Input:
[[ 59 -44  23  42 -53 -12  21 -71 -49 -50  35 -17]
 [ 71 -42  40  54 -56 -15  -6 -80 -45 -64  53  16]
 [ 27 -54  25  43 -43  -2 -34 -45 -25 -41  42  39]
 [-22 -39  29  -1 -17  -6   8  -7 -40 -20  17  26]
 [ 61 -34  32  82 -66   5  22 -72 -37 -76  94   1]
 [ 67 -44   5  77 -58  12  46 -77 -35 -59  79 -32]
 [ 49 -86  54  40 -63  -5 -41 -63 -61 -58  33  70]
 [-23 -18  30  -1  -3   5  34  -7 -37 -28  34  21]
 [ 14 -29  33  28 -25  -2  -3 -36 -29 -44  48  33]]
Output: 23

Input:
[[-37 -11 -29  11 -38   4  17]
 [-15  61 -33   4  48  82 -40]
 [ 35  -3 -20  10  18 -12   9]
 [ 19 -16  28   4  23 -11 -16]
 [-30  13 -12  14 -20   8 -17]
 [-37  -7   8  16  48 -11 -15]]
Output: -29

Input:
[[  34 -105  -30   35  -81  -80]
 [  54  -63  -24   29  -38  -72]
 [  77   10   42  -77   90   42]
 [ -95   24  -67   57  -78  -23]
 [  42  -21   -1  -40  108   45]
 [  88  -44   33  -31  104   -3]
 [ -46   34  -43   33   -6    5]
 [ -39   56   25  -11  -12   50]
 [  23   23   29  -46   51    5]]
Output: -30

Input:
[[-55 -26 -70   4  17 -22 -72  74]
 [-26  37  17 -10  43   6 -21 -53]
 [ 62  21  71 -50   7  51 -12  -9]
 [  2   7   3 -66 -32  10  -6 -39]
 [-14  36  13  63  46  -1 -45 -10]
 [ 30  67 -30 -19 -49 -12  17 -16]
 [ 42 -47  -3  22  -5  13 -64 -23]
 [ 51  -8 -46  24 -34  27 -43  45]
 [ 11 -61   8 -39 -26  23  32 -41]
 [ 38 -24  44 -87  26 -47   2  24]
 [-18  78 -31  43 -29 -29  75  64]]
Output: -70

Input:
[[-23 -13  10  40  91 -47  70 -15]
 [ -7  21  14  -3 -52  64 -43  11]
 [  3  13  11   0  18  -5  10   0]
 [  1  20   1   9   1  -3  -4   0]
 [ -5  23  11  35  51 -40  35  -3]
 [-19  34  32  52  27  10  13   6]
 [  7  -7  -5  -3   2 -19   5   1]
 [-10   6   3  40  52 -39  36  -8]
 [ 15 -10  -1  -8  21 -40  20   2]]
Output: 10

Input:
[[   3  -63   11  -18  -14  -85   41   91   71  -15  -10  -35    8  -18]
 [ -70  -46   46   85   14  -48   33   -1  -68  -11   21   31  -48    6]
 [ -28  -79   26   17   -1 -101   46   80   38  -19    2  -17  -13  -13]
 [  31   76  -37  -31    9   86  -58  -74  -23   17    2   11   15   11]
 [ -19  -74   27   17  -13  -83   57   82   39  -19    0  -19   -9  -13]
 [  39   68  -26  -31   -2   79  -29  -52   -3   15   -4    5   25    8]
 [ -16   45   -5   31   18   59  -36  -77  -73   11   13   38  -17   20]
 [ -44  -61   27   38    0  -74   34   42   -7  -16    6    2  -25   -4]
 [  44   -6  -35  -78   -6  -20  -19   51   87    2  -17  -41   38   -8]
 [  51   63  -46  -64    5   61  -51  -32   27   12   -9  -17   34    4]
 [  45   56  -37  -55    1   65  -47  -32   25   16   -8  -13   33    1]]
Output: 11

Input:
[[  7  40 -35 -23  -9  11  57  69 -59]
 [-17  54   4 -32 -21   8   0   0   0]
 [  0  56 -13 -22 -19   6  62  69   0]
 [-12  48   0 -31 -17   0   0  71 -56]
 [-12   3   0 -35  15  22  47  80  -3]
 [  7  26   0 -26   1  14  51   0   0]
 [-18  64   0 -31   0   0  69  75 -70]
 [  3  35 -38 -26  -6   0   0   0   0]
 [-61   6 -29 -54   0  22  55  88  23]
 [-61   0   9 -54 -12  15  60  85  -4]
 [  0   0   0 -41  15  24  48  82   8]]
Output: -35

Input:
[[-20  10  -2 -29  16  11 -27  51  35  25 -20 -30]
 [-83 -28  44 -15  14  12  11  -4  24  26   7  33]
 [-10   2  10 -47  23 -55 -19  13  23 -83 -37   7]
 [-16  42   3 100   7 -57   9  21   3  44  27  -9]
 [ 16 -42 -41  12  -5  12 -49  -1 -50   8 -34  12]
 [  9 -11  -9   1 -24 -37 -30  34  29 -40  40   8]
 [-15  -3  27 -15 -49 -21  12 -75 -52  74  13 -45]]
Output: -2

Input:
[[-46  43 -14 -23 -10  38 -45 -77]
 [ 93  29 -22 -30  21  18  76  85]
 [ 30  -1  99   9  62  55  93 -39]
 [ 40 -75  17 -95 -15 -19  25  34]
 [-81  51  23  17   1  70  -5 -52]
 [-71 -86 -10  -6 -57 -70 -78  -1]
 [ 67  61  -7 -58 -48  62   1  31]
 [-90  32 -38 -15  40  70  39 -44]]
Output: -14
---
[-87  -5  22  61 -76] yields 61, -87

[[  10   38   -5 -105  102]
 [  -3    1   43  -38  -50]
 [  10   -2  -24   65  -51]] yields 102, -105

[-75 -81  -4  81] yields 81, -81

[-49  82  -7  26  -9   6   3] yields 82, -49

[[ -4   5   1 -10   2]
 [ -2  80  92 -18  91]
 [  4 -16   2  35  -5]] yields 92, -18

[  44   92   58  105 -110  -76] yields 105, -110
---
[ 115  -58   17 -103] gives -58

[ 67 -14  27 -49 -97  -9] gives -9

[[-34 -73 -44 -24  61 -82 -39]
 [-11 -45  70  62  -6  50   4]] gives 61

[[ 63  -1 -61  25]
 [ -2 -24   4  25]
 [ 23  27  92 -22]] gives 27

[ -5  81 -64 -13 -75] gives -13

[-45 -29 -83 111] gives -45

[-87  28  73  41 -61   6] gives 28

[96 88 -9 63] gives 63

[ -63 -109 -106   -7] gives -106
---
[[-561, 637, 457, 295, 378, 33], [-172, 464, 78, 586, -11, 644]] yields 295
[[8670, 4792, 6319, 5470, 4076], [3139, 4782, 7178, 2880, 2831]] yields 5470
[[16, 84, 60, 53, 10], [61, 40, 62, 49, 66]] yields 53
[[-9, 1, -5, -37, 12], [9, 34, -7, 6, 24], [-8, 7, 4, -38, 8]] yields -37
[[21, -12, 28, -13, 13, 7, 27], [2, -30, 14, -10, 1, -24, -21]] yields -13
[[151, 279, 776, 520, 197], [83, 254, 356, 407, 389]] yields 520
